In the data rows, the value 128 means zero.
Some points, one per row:
[121 125 129 133 138 143 146 150 154 158 156 162 159 157 156 147 141 136
 128 127 125 119 114 109]
[125 126 129 131 140 139 148 157 158 160 164 161 161 160 151 142 140 135
 131 120 120 122 116 107]
[120 126 130 133 143 147 150 152 155 163 158 170 160 159 151 143 139 133
 128 122 121 116 111  99]
[118 124 134 135 141 147 150 160 159 167 164 167 169 156 159 149 142 131
 126 121 115 109 107 104]
[118 125 128 133 142 139 155 155 158 167 169 165 165 158 150 146 136 132
 125 117 118 110 105  96]
[119 126 128 133 144 149 155 160 170 166 165 171 159 156 144 140 139 126
 121 115 117 108 100  94]
[115 124 130 132 138 150 153 157 167 168 166 162 160 155 139 124 119 115
 112 107 110 102  92  81]
[111 118 122 128 134 148 155 159 166 168 163 161 159 145 131 114 102  95
  87  84  90  93  87  63]
[108 108 116 124 132 143 153 161 168 167 162 156 151 129 111  89  63  78
  88  86  78  67  73  86]
[100 101 118 122 133 138 148 159 168 161 162 152 134 111  78 104 104 109
 105 109 101  94  72  84]
[ 89  93 104 115 118 128 139 149 153 155 151 146 111  89 115 124 119 126
 126 118 108  94  70  65]
[ 77  84  84 100 107 117 125 132 134 142 133 122  82 127 136 143 144 136
 128 119 109  94  79  77]
[ 53  65  78  82  94  95 107 111 119 118 114  99 112 139 155 157 145 137
 129 118 106  96  65  92]
[ 71  63  66  54  54  62  72  74  85  81  76  78 119 146 163 157 145 139
 122 123 105  86  90  94]
[ 85  83  90  89  89  91  97 104 102 110 115 109 108 129 143 143 134 128
 118 108  99  76  99 112]
[ 97 101 107 106 109 110 121 122 130 132 138 128  99 115 120 121 119 117
 104  92  73  94 110 115]
[110 112 114 119 123 131 136 138 146 152 159 146 126 108  83  94  96  92
  78  75  93 109 120 129]
[101 109 114 124 135 138 150 155 160 165 165 165 147 133 119  96  95  89
  70  99 103 123 127 127]
[ 88  96 104 110 117 136 146 160 165 170 171 173 160 153 137 114 100  63
  94 103 116 133 133 139]
[ 88  91  93 103 115 119 130 145 151 162 163 157 154 143 130 108  77  93
 111 118 130 133 141 144]
[ 72  78  81  95 104 106 115 130 138 145 152 152 154 132 114  78  91 112
 117 125 135 147 149 156]
[ 48  46  57  69  79  89  96 107 118 128 131 136 135 120  95  93 117 119
 130 136 148 149 154 159]
[ 77  78  75  84  74  72  63  80  93 106 117 121 122 102  93 111 128 137
 140 136 149 152 156 156]
[ 88  92  95 101 103  98 105  98  93  86  81  99 102  89 113 122 122 130
 136 139 146 150 154 154]
[105 103 108 115 120 121 122 122 128 111 106  97  82 117 120 118 126 126
 132 136 141 145 151 155]
[110 111 114 125 130 134 142 137 133 129 122 117  89 107 105 105 110 121
 124 130 139 147 152 146]
[114 120 125 129 140 152 150 147 148 143 137 111  93  90  81  79  97 119
 120 131 137 151 148 149]
[120 122 131 141 146 148 157 147 150 149 134 110  87  87  94  90  74 103
 125 136 139 142 146 146]
[126 128 137 136 140 147 151 152 148 144 124 107  81  97 104 111 103  84
 111 121 131 138 142 149]
[126 134 136 140 141 146 150 151 142 142 127 101  88  97 103 103 102  62
 103 119 132 139 140 141]
[131 136 137 139 146 148 146 147 144 133 123  90  81  95  99  96  87  76
 102 120 127 131 138 145]
[134 134 139 136 145 145 145 136 134 129 111  81  83  81  84  82  59  90
  99 115 125 135 138 151]
[135 131 141 143 137 142 141 129 127 119 101  82  94  89  79  82  94  98
 104 119 119 131 144 143]
[127 136 134 133 136 139 134 130 127 111  97  96 107 100  95  97  98 101
 109 109 111 122 127 130]
[121 133 129 133 132 131 130 120 115 104  84  98 109 108 108 103  94  71
  78  90  75  76  99 112]
[107 118 118 131 125 124 119 117 109 101  74 105 119 115 107  75  97 114
 124 121 121 105  90  85]
[ 80  99 103 110 123 121 114 111 100  96  78 110 121 115  64 111 126 138
 147 148 142 132 112  92]
[ 69  44  70  91  94 109 109 106  98  81  92 114 119  94 103 123 131 152
 169 167 153 140 128 112]
[ 95  92  84  72  59  73  97  98  88  67 100 115 111  87 113 128 136 149
 163 163 158 146 134 120]
[116 111 114 111 101  86  76  64  89  80 100 113  99  91 120 128 144 145
 156 158 151 145 136 123]
[133 132 130 125 125 112 115 105  97  75 112 116  96  99 112 132 137 142
 149 146 151 145 134 120]
[147 150 146 140 140 138 129 125 114 101  88 113  93  96 112 130 131 134
 143 139 140 134 132 117]
[159 164 159 154 156 143 147 140 130 123 102  95 100  90 112 123 125 132
 135 130 135 139 126 113]
[171 174 169 161 160 157 150 144 141 134 118 105  98  75 101 114 120 123
 125 122 126 120 119 100]
[176 170 167 166 157 152 146 139 137 132 121 118  90  98  83 101 108 116
 113 113 113 115 108  93]
[176 176 168 161 152 146 136 136 128 122 111  92  76  99  78  82  92  99
 103 102 104 104  89  74]
[178 171 157 154 146 144 134 122 109 106  86  91 107 114 113  95  65  77
  85  88  85  81  73  85]
[180 170 159 149 145 134 120 113  92  69  96 114 125 126 123 122 105  85
  82  76  81  91  93  98]
12 more points follow, each with its number after it:
[172 157 150 144 133 119 103  81  81 104 120 129 142 145 138 142 127 109
  99  63  97 105 105 114] 0
[155 150 141 134 113 101  78  88 109 128 134 141 148 147 149 146 136 135
 118  99  78  95 107 124] 1
[145 136 126 117  99  65  96 112 134 138 151 153 158 157 162 158 153 148
 129 121 103  95  87 109] 2
[131 121 108  94  52  92 118 133 144 154 155 170 167 172 164 162 155 158
 145 132 127 106  93  83] 3
[109 103  87  60 100 120 139 153 153 170 173 177 182 179 177 166 164 165
 153 143 139 128 115  90] 4
[105  80  61  93 121 133 150 160 173 183 183 183 177 183 174 172 169 166
 160 149 148 142 123 112] 5
[ 75  58  93 117 129 146 159 174 186 190 190 191 189 189 182 180 174 171
 164 156 153 147 137 125] 6
[ 51  89 110 128 144 162 179 187 188 193 197 194 193 192 182 184 182 176
 174 168 158 150 141 136] 7
[ 82 102 113 136 146 164 176 186 193 199 195 201 195 192 189 181 178 174
 177 171 167 161 153 139] 8
[ 97 108 127 143 156 168 179 184 199 195 199 198 195 198 195 190 184 178
 182 177 167 161 152 145] 9
[158 148 149 142 136 140 126 122 112 108  95  79 101 114  83  95 110 121
 119 115 125 124 114 113] 10
[157 152 146 147 137 125 125 112 104  97  78  99 115 101  95 113 120 125
 131 127 133 134 122 118] 11
Which of these numbered points is nearest to each point below, ignoring the 2 directions in which the first points spread most? Its number follows each.
[152 150 145 139 132 125 109 105  94  75 105 113 121  80 111 127 133 136
 138 138 140 136 130 126] > 11
[136 138 133 136 127 118  95  70 114 137 155 165 178 193 205 209 212 223
 225 227 233 238 233 235] > 9
[ 65  68  85 107 111 114 110 103 106  89  91 114 136 142 154 165 175 183
 195 205 219 217 230 231] > 8
[122 120 128 137 142 149 138 140 140 131 113  91 103 122 106  79  95 109
 115 109  94  85 105 123] > 10
[118 115 111 107  91  58  93 112 128 140 141 157 156 156 155 142 141 137
 134 129 131 115 109 105] > 2
[113 103  91  72  58  94 115 123 145 158 171 176 181 179 174 158 147 140
 131 116 100  87  74  97] > 3
[142 136 140 139 146 138 134 128 125 114 102  73 102 103  74 100 113 118
 117 111 102  98  66  96] > 10
[ 86  77  56  86 107 123 132 143 154 161 165 161 140 108 100 129 143 156
 153 147 142 142 136 123] > 5
[ 56  71  82  88  93  97 104 101  92  83 112 132 149 157 161 157 161 165
 167 173 179 179 189 190] > 6
[155 161 165 167 170 153 144 129 107  84 117 124 123 127 116 114 103  93
  83  59  78  93 103 109] > 0
[121 114 110 110 114  96  93  79  71 100 109 118 129 134 136 138 140 141
 146 150 152 159 157 156] > 11
[162 165 164 165 168 158 154 147 144 133 111  76 115 133 137 135 142 144
 148 152 150 154 155 161] > 6
[ 66  70  77  91  95 100 109 109  98  81 124 140 155 164 165 170 169 173
 170 171 180 187 180 186] > 6
[177 181 173 178 163 153 152 139 122 106  97 125 143 157 147 140 134 133
 126 117 123 116 108 112] > 11
[149 147 141 144 135 133 116 112  92  84 106 122  80 118 150 157 150 136
 123 107  85  95 111 105] > 1
[ 55  73  96 113 128 125 128 120 119 116 101  79 115 134 144 154 164 179
 191 202 217 220 233 234] > 8
[104 105  94  72  68 100 113 127 135 154 159 155 158 152 150 142 140 138
 132 127 125 111 100  86] > 3
[ 40  78 103 119 129 142 145 144 147 151 139 138 113  69 113 134 151 174
 184 196 215 226 233 233] > 8
[136 136 128 120 114 100  86  73  76  69  76  87  90  96  96  95  86  90
  86  79  77  91  89  91] > 0
[100  85  51  86 115 135 149 162 179 191 207 212 210 198 179 154 131 100
  94 126 151 156 159 165] > 5
[132 128 130 132 126 113  89  80 117 134 133 137 140 136 142 137 140 133
 121 117 106  87  98 116] > 1
[ 85  90  95  94 100 102 106 112 118 117 114 103 102  91  78  88  97 101
 102 104 115 119 124 123] > 10
[189 186 179 176 165 165 151 139 117 103  98 132 151 152 145 140 134 126
 125 114 114 110 104 103] > 11
[139 140 129 134 134 128 116  89  94 124 141 157 172 191 197 199 207 219
 222 226 227 230 233 231] > 9
[148 152 159 158 153 140 131 117  99  86 117 121 119 116 118 113 114 120
 117 121 125 130 132 134] > 11
[132 126 130 123 108  96  60 108 134 158 180 186 190 188 188 175 163 158
 143 146 143 132 127 114] > 2
[129 130 131 141 147 153 156 161 173 166 157 135 117  98 134 138 157 165
 172 170 167 161 156 152] > 6
[181 177 176 167 166 159 158 145 138 126 101  77  94 119 138 151 162 161
 154 141 132 100  92 113] > 4
[124 121 108  94  74  77 106 125 141 152 166 177 169 164 151 129 116  93
  85  88  93  88  69  75] > 2
[128 137 139 147 157 163 171 178 183 179 165 148 122  76 121 150 159 178
 182 175 170 157 156 148] > 7
[120 110  95  98  79  69  97 121 136 159 163 166 165 172 166 153 140 132
 113 100  81  85 101 109] > 2
[111 112 118 108 102  67  91 124 142 162 173 185 190 189 191 176 170 166
 157 148 147 142 135 129] > 2
[127 118 115 107  94  82  71 101 123 149 152 147 154 158 147 136 121 115
  97  76  89 103 115 124] > 1
[130 141 143 150 156 166 170 178 174 174 156 145 118  96 130 150 158 171
 174 169 169 165 162 148] > 7
[129 125 125 128 122 123 118 121 113 107  98  79  97 104  90  82  91  93
  91  95  91  83  72  88] > 10
[109 112 116 113 101  94  87  52  95 114 128 140 146 149 147 142 144 139
 136 128 127 128 121 115] > 1
[143 149 148 146 140 146 139 145 136 135 128 124 111 103  85  70  77  82
  81  76  81  83  74  59] > 10
[118 116 101  97  71  81 103 123 130 137 150 143 118  94 132 149 164 172
 165 161 149 146 143 137] > 4
[142 143 142 137 143 137 129 121 105  84 122 146 162 178 185 189 190 194
 208 206 214 216 218 216] > 9
[181 178 176 173 165 157 149 137 120 105  87 125 143 161 152 142 136 132
 127 120 123 121 120 114] > 11
[105 111 103  91  62 104 129 147 157 166 169 174 176 181 183 176 173 173
 175 174 175 174 174 178] > 8
[136 130 126 133 130 128 125 122 113 110 103  81  98 111 117 128 135 134
 139 145 149 157 162 163] > 5
[142 146 140 143 139 128 111  78  96 130 142 141 138 147 149 144 135 130
 118 104  96  76 106 117] > 1
[136 139 133 138 137 136 118 106  80 109 138 159 172 184 195 195 203 206
 216 216 223 223 222 222] > 9
[163 158 166 162 162 155 154 146 138 122 109  75 110 127 141 140 143 144
 144 154 149 157 165 166] > 6
[138 135 137 123 121 108  98  67  76  66  80  89  97 101  98  95  92  97
  88  83  67  81  89  87] > 0
[143 147 144 140 138 139 141 137 116  92 102 130 148 162 179 180 185 186
 189 201 203 203 207 208] > 9
[146 146 139 144 141 138 137 132 129 120  86 119 140 156 162 168 173 183
 183 191 190 192 204 200] > 9
[ 90  84  97  99  88  76  78 106 114 139 150 155 165 161 164 159 149 150
 141 139 132 139 135 126] > 11
[ 56  59  57  62  63  87 109 113 112 115 119 110  99  93  73  84  83  74
  71  67  71  82  88  86] > 10
[158 159 160 159 165 166 162 170 168 164 164 160 145 139 140 128 121 118
 109 111 108 111 110 111] > 11
[176 174 169 170 172 170 168 171 159 154 146 138 130 127 128 124 128 126
 135 137 134 132 127 126] > 5
[198 192 189 188 189 180 171 168 159 153 143 124  96 105 113 114 111 117
 116 116 125 124 129 132] > 5
[101  95  83  55  87  97 121 130 146 146 150 155 126  82 120 144 152 170
 160 160 151 143 139 133] > 4
[108 119 110 115 101 105  93  80  65  90 106 116 132 130 134 135 138 142
 149 145 147 153 149 150] > 11
[ 44  80  98 119 128 152 154 159 159 159 156 150 137 118  81 116 140 159
 177 186 204 226 228 229] > 7
[137 141 139 140 145 138 139 130 123 116 105  75 107 104  84 103 118 127
 120 122 113 103  74  94] > 10
[ 65  79 100 116 128 149 157 172 183 186 188 176 171 155 132 100 105 138
 156 170 193 199 208 208] > 8
[ 93  92 105 114 120 136 136 152 152 145 129 113  71 115 135 143 156 160
 165 160 163 155 165 158] > 6
[125 129 127 138 145 149 141 138 129 126 107  84 102 111  90  90 115 132
 136 129 111  89  91 105] > 10
[ 84  85  88  65  82 100 115 113 118 118 117 109 104  86  72  89  93  83
  90 108 107 113 106 105] > 10
[188 184 174 168 160 147 134 124 102 104 132 152 160 159 146 136 125 119
 112 103  89  63  91  98] > 1
[ 70  69  60  62  61  61  68  88 100 117 131 143 145 155 155 159 163 168
 167 171 174 184 190 188] > 5
[ 86  51  89 108 128 139 160 179 184 201 202 196 197 182 166 139 102  95
 129 150 167 182 187 183] > 6
[156 148 152 149 147 139 144 134 129 122 114  90 103 120 130 134 143 150
 155 160 164 168 173 168] > 6
[130 129 139 142 145 144 137 136 128 121 109  85 104 105  65 105 116 134
 134 127 115 102  74 102] > 10
[139 137 114 109  85  81 112 134 144 164 170 176 180 174 182 177 176 181
 174 172 171 177 177 184] > 9
[ 76  58  54  77  91  90  88  83  90  83  77  68  88 104 112 121 115 107
 102  93  91  88  75  68] > 10
[134 126 123 118 109  96  64  89 113 127 136 144 150 154 151 144 144 133
 137 135 128 130 125 108] > 1
[199 196 195 195 188 191 184 178 175 163 149 139 120  80 114 125 133 124
 113 101  67  94 111 120] > 11
[139 133 123 105  92  74 104 126 141 161 169 180 178 182 175 173 178 177
 175 172 174 178 180 176] > 9
[109  95  87  54  86 102 115 116 121 115 116 111 102  90  84  91  95  92
  87 100 125 125 121 119] > 10
